In the rows, zero is written as 128.
A single turn carries every row of the set below to another of its rows. Some are shown first; where does it send the rows asked next?
q_85: [128 138 173 139 131 123 130 122 139 132 129  93  96 153 137 125 143 147
  94 128 156 134 155 121 166 152 134 158 127 139 114]
q_242: [116 137 145 137 118 122 135 125 134 138 124  95  95 159 137 125 143 153
 104 138 166 126 140 127 169 150 141 164 118 144 131]
q_516: [137 153 102 139 114 127 124 123 134 108 153 147 104 122 150 141 135 130
 101 125 121 138 145 128 169 105 100 152 113 109 147]
q_823: [104 121 112  93 137 101 115 121 123 109 150 138 129  71 118 128 141 117
  78 115 125 125 137 122 103 150 133 128 153 136 113]
q_84: [135 123 139 114 140 119 155  92 158 107 140 123 136  86 164 106 155 124
  96 129 128 122 150 138 130 101 130 138  91 127 148]
q_119: [104 110 121  97 147 103 124 137 103  99 151 149 127  81 119 121 141 104
  94 102 110 129 147 132 111 148 133 149 152 127 110]
q_389: [121 134 176 115 130 132 155 118 130 127 141 128 116 120 143  99 161 100
 158 151 135 126 132 121  92 135 124 133  92 165 122]
q_535: [118 131 141 152 105 119 178 123 133 120  98 148 149 122 114 131 146 124
 142 114 148 116 119 153 143 128 147 114 128 151 111]
q_761: [111 111 138 147 109 150 110 129 106 124 138  87 121 118 151 127 116 136
 149 104 151 128 118 110 128 149 120 136 165 118 133]
q_741: [126 103 162 146 116 152 112 123 112 127 151  86 120 107 151 124 115 135
 141 110 152 133 136 109 128 148 118 146 171 133 116]
q_385: [108 120 126 101 151 124 109 129  84 107 164 115 100 107 127 132 142 117
 155 139 125 134 123 114 107 145 113 172 111 135 120]
q_814: [124 160 108 152 106 131 139 131 112 108 142 130 101 127 161 132 132 131
 107 143 116 135 152 134 152 104 113 157 120 109 156]
q_253: [138 165 125 143 124 106 133 120 105 101 155 143  99 123 152 133 131 134
 123 146 111 130 159 129 167 109 120 161 115 114 144]
q_926: [147 115 142 108 139 118 158 113 144 100 161 142 128 103 160 100 157 117
 104 121 121 119 159 141 136 102 139 158  92 123 148]
q_352: [133 115 168 106 127 122 150 134 130 117 155 133 104 107 142  88 157 114
 161 141 129 132 118 120 108 121 127 134  85 155 109]
q_954: [ 98 107  99 100 154 127 116 100  92 111 152 107 106 121 134 117 158 112
 137 148 131 125 119 125 105 140 120 166 131 135 108]
q_441: [119 113 146 141 114 136  95 135 115 115 145  94 114 138 146 144 118 143
 145 123 161 137 129 113 139 153 113 144 164 129 133]
q_215: [107 114 158 155 110 154 103 123 106 124 148  99 120 110 144 138 112 142
 146 121 152 129 126 114 118 161 119 137 157 123 125]
q_124: [143 120 138 124 138 134 154  94 154 121 155 133 123 152 122 142 146 159
  97 102  98 137 122  98 111 146 144 162 110 149 145]
q_394: [137 108 126 103 151 114 155  94 158 126 140 119 137 143 125 130 145 159
  93  99 113 125 141 112 107 143 137 175 129 153 148]
q_798: [132 121 139 127 115 151 146 133 148 121 146 146 149 134 135 142 141 116
 152  94 142 130 101 113 103 164 156 109 121 145 131]
q_651: [102 122 125  82 154 104 120 117 128 101 137 150 130  99 120 110 154 101
  87 123 123 122 151 119 110 151 119 126 153 126 106]
q_733: [111 119 129  87 143 104 118 117 112 113 140 160 123  91 108 114 148 115
  87 127 135 112 144 126 109 156 129 133 162 142 100]
q_940: [114 135 149 142 123 118 129 115 130 129 129  81 100 157 138 131 142 145
 136 133 168 133 153 129 166 142 121 164 132 139 129]
q_433: [118 147 130 158 111 121 181 112 133 125 101 137 133 110 112 118 136 123
 111 116 148 114 125 162 148 146 153 127 126 151 107]
q_670: [132 118 136 121 114 124 159 139 140 117 135 151 148 139 126 138 145 124
 145 109 159 124  96 116 109 153 160 103 122 154 113]
q_343: [123 170 153 144 101 107 139 148 118 123 137 173 113 106 127 127 124 108
 116 136 117 138 149 123 123 142 116 109 156 145 118]
q_846: [144 110 136 111 144 122 141  98 167 131 147 121 125 137 130 146 144 162
  91 106 118 132 137 101 114 157 142 154 108 152 153]
q_855: [118 153 158 146 125 121 145 113 135 143 135  96  96 152 140 130 136 153
 112 139 166 136 155 126 157 156 138 158 113 134 125]
q_265: [127 144  97 139 107 123 124 114 114 103 165 149 105 123 148 139 141 124
 110 146 128 125 150 116 161 102 101 148 122 119 153]
q_358: [116 158 142 135 103 105 131 145 115 122 143 177 108 130 129 117 144 112
 114 144 109 118 141 100 127 129 106 112 149 143 103]
q_224: [126 125 152 115 135 139 157 134 122 143 131 139 108 115 150 100 161 109
 162 149 130 135 134 121 103 110  99 132 100 158 113]
q_198: [ 91 122 105 103 132 137 115 130  90 112 157 101  95 128 130 125 153 116
 134 144 131 128 123 114  93 146 123 170 117 138 125]
q_977: [125 107 127 150 136 135 165  89 112 127 124 128 137 101 105 135 119 152
 113 115  93 134 124 140 109 133 121 167 167 141 129]
q_164: [113 141 140 155 115 118 184 116 133 128 104 146 146 129 107 126 140 119
 123 134 145 113 124 164 143 146 151 139 138 149 114]
q_804: [120 111 158 123 131 137 162 114 117 129 138 126 115 128 159 100 159 101
 171 146 128 135 135 112  99 120 110 139  96 147 111]
q_715: [128 153 140 136  95 110 131 153 114 127 141 180  97 128 112 134 135 119
 106 140 117 131 150 119 135 138 109 121 147 135 105]
q_274: [126  99 126 134 134 128 142  97 136 115 121 131 151 107 121 137 122 158
  99  95  96 121 140 134 112 130 116 165 168 138 149]
q_971: [142 115 132 112 143 130 147  96 157 135 155 116 127 153 137 135 134 145
  87 108 113 134 129 112 104 153 150 164 106 142 153]
q_526: [120 154 147 138 107  89 141 149 111 110 137 169 101 100 126 109 131 117
 119 130 105 140 139 126 144 130 127 114 149 137  98]
q_915: [133 120 131 123 112 154 144 123 136 104 153 138 150 125 137 140 136 113
 147  95 158 125  98 109 124 150 169 115 114 136 119]
q_332: [113 107 126 151 122 135 142  90 119 131 123 119 141 100 111 135 112 136
  98 104  93 121 138 149 113 138 124 167 164 134 138]
q_862: [117 141 131 142 123 128 173 117 121 115 101 139 140 122 106 134 138 119
 116 127 159 122 120 164 159 141 163 134 130 135 102]
q_26: [121 102 130 150 133 119 153  84 125 125 117 112 148  91 114 133 116 150
 107 113 103 118 139 136 115 140 116 156 171 132 137]
q_49: [139 115 132 102 133 133 151 105 162 113 149 151 136  83 160 102 147 111
 110 128 137 125 168 134 136 100 112 140 110 135 144]
q_94: [137 116 135 127 117 149 144 128 142 110 144 138 142 123 141 126 133 122
 134 103 151 121  88 113  99 167 160 105 113 147 121]
q_932: [ 98 117  99  99 160 128 119 114  87 113 143 110  99 123 129 130 163 110
 135 147 136 139 126 122 110 134 100 154 114 126 126]
q_916: [141 124 149 113 139 130 158  99 155 112 138 148 140  91 172 104 149 115
 115 108 135 130 154 120 137 104 111 137  94 126 145]

q_343 goes to q_823
q_855 goes to q_433
Now these:
q_862 goes to q_977
q_535 goes to q_274
q_164 goes to q_26
q_358 goes to q_651
q_385 goes to q_352
q_916 goes to q_516

A single turn carries every row of the set below to another of its rows. Some are shown first; where does it send the rows asked next?
q_363: [125 144 137 143 137 118 163 121 148 108 153 130  92 128 149 171 123 115
  91 143 116 103 133 102]
q_644: [110 110 123 123 146 122 115 108 108 133 126 119  66 151 127 122 109 132
 141 134 179 130 108 139]
q_110: [157 128 127 139 112 153 122 154 127 125 117 131 139 110 117 152 151 134
 124 137 166 106 143 162]
q_68: [136 130 125 134 121 140 158 109  80 127 137 134  83 107 123 133 158 115
 136 134 164 107 121  98]
q_349: [ 98 151 122 128 147 100 118 115 146 138 130 132 116 154 144 162 120 137
 129 151 130 159 129 158]
q_937: [151 111 140 163 122 120 126 140 132 158 144 132 139  97 116 128 138 148
 136 144 117 149 129 156]
q_238: [152 141 109 135 116 141 111 187 103 126 135 151 126 117 120 119 132 146
 150 128 126 132 139 132]
q_320: [118 134 149 141 158 105 163 142  93 148 108 136  90 138 111 148 120 104
 127 122 133 142 142 129]
q_817: [162 133 107 121 109 149 111 177 111 142 137 147 120 108 131 126 134 141
 136 136 116 137 134 120]
q_982: [116 126 137 144 150 108 169 142  89 139 115 139  73 141 129 140 102 126
 118 133 135 134 158 123]
q_700: [146 121 122 150 119 143 130 157 132 126 164 116 144  99 122 114  88 125
 121 119 144 116 120 141]
q_919: [146 139 141 141 135 135 163 120  85 134 136 126  77 124 127 140 146 118
 141 125 145  91 133  91]
q_410: [141 124 134 149 141 151  95 171 119 109 143 126 108 104  91 150 129 130
 126 122 136 143 113 155]
q_896: [122 122 124 109 151 122 116 101  99 120 146 138  81 137 124 112  98 131
 136 129 181 134 116 145]
q_727: [138 153 140 154 131 126 147 110 133 105 139 128  98 117 129 167 143 122
  93 147 108  96 139  94]
q_565: [156 125 135 118 132 130 153 101 100 125 136 156  91 122 136 123 155 125
 135 132 145  99 131  87]
q_28: [139 126 145 167 122 122 112 142 127 141 146 130 147  83 119 131 148 150
 135 144 114 130 125 153]
q_822: [102 136 130 133 157 113 167 148  90 137 116 132  85 119 116 154 117 127
 143 139 149 142 165 140]
q_337: [ 97 116 121 119 141 121 105 115 102 120 138 128  91 134 113 113 107 138
 158 158 174 137 111 138]
q_137: [158 125 120 126 103 146 128 154 144 124 120 128 139 108 131 163 139 136
 115 132 162 118 128 158]
q_518: [108 135 113 127 144  93 125 120 151 126 150 133  90 163 146 153 111 140
 124 160 129 156 144 147]
q_399: [100 155 129 131 146 107 117 129 169 112 146 126 106 142 131 150 111 128
 139 170 132 154 143 149]
q_647: [104 141 121 128 134  91  99 113 149 104 145 114 106 146 135 154 110 139
 123 162 135 152 131 152]
q_65: [163 124 144 129 137 160 130 151 134 138 178 145 107 113 129 147 129 160
 154 136 153 124 112 156]
q_975: [115 127 106 136 135 113 100  93 149 129 154 116  94 129 134 116 129 122
 110 152 117 116  99 101]
q_776: [128 121 140 140 149 104 159 130  78 134 116 126  77 136 108 146 121 129
 135 132 157 136 161 140]
q_956: [121 149 137 143 152 135 153 115 151 118 134 130 116 134 130 180 134 106
  96 139 117 101 132 107]
q_469: [151 139 133 128 139 149 117 154 130 131 191 145 118 108 123 147 139 157
 147 142 143 121 123 167]
q_706: [144 118 141 148 143 163 110 172 120 120 133 133 103  99  92 154 114 136
 112 126 127 139 109 142]
q_788: [122 157 111 129 126 124  96 103 151 120 168 113 108 135 141 136 131 119
 116 164 113 108 117 101]
q_959: [127 171 130 158 134 126 170 128 144 109 141 131 100 109 128 163 140 110
 105 136 118 109 142 104]
q_957: [122 131 109 131 132 128  94  86 137 109 163 130 114 125 146 112 118 122
 116 149 118 131 117  95]
q_683: [141 122 133 127 125 129 151 102 101 149 125 130  74 120 141 131 158 116
 121 139 147  94 123  94]
q_393: [104 130 114 119 148 102 113 122 100 135 140 115  86 150 118 118  97 140
 155 138 168 134 122 148]
q_758: [126 149 112 140 116 130 105  92 149 112 164 132 107 124 122 115 142 116
 121 169 128 114 104 102]
q_82: [144 129 137 158 120 153 128 161 121 117 169 116 147  97 131 122 104 117
 129 124 144 108 134 139]

q_137 goes to q_817
q_822 goes to q_337
Now these:
q_982 goes to q_644
q_28 goes to q_82
q_896 goes to q_349
q_727 goes to q_919

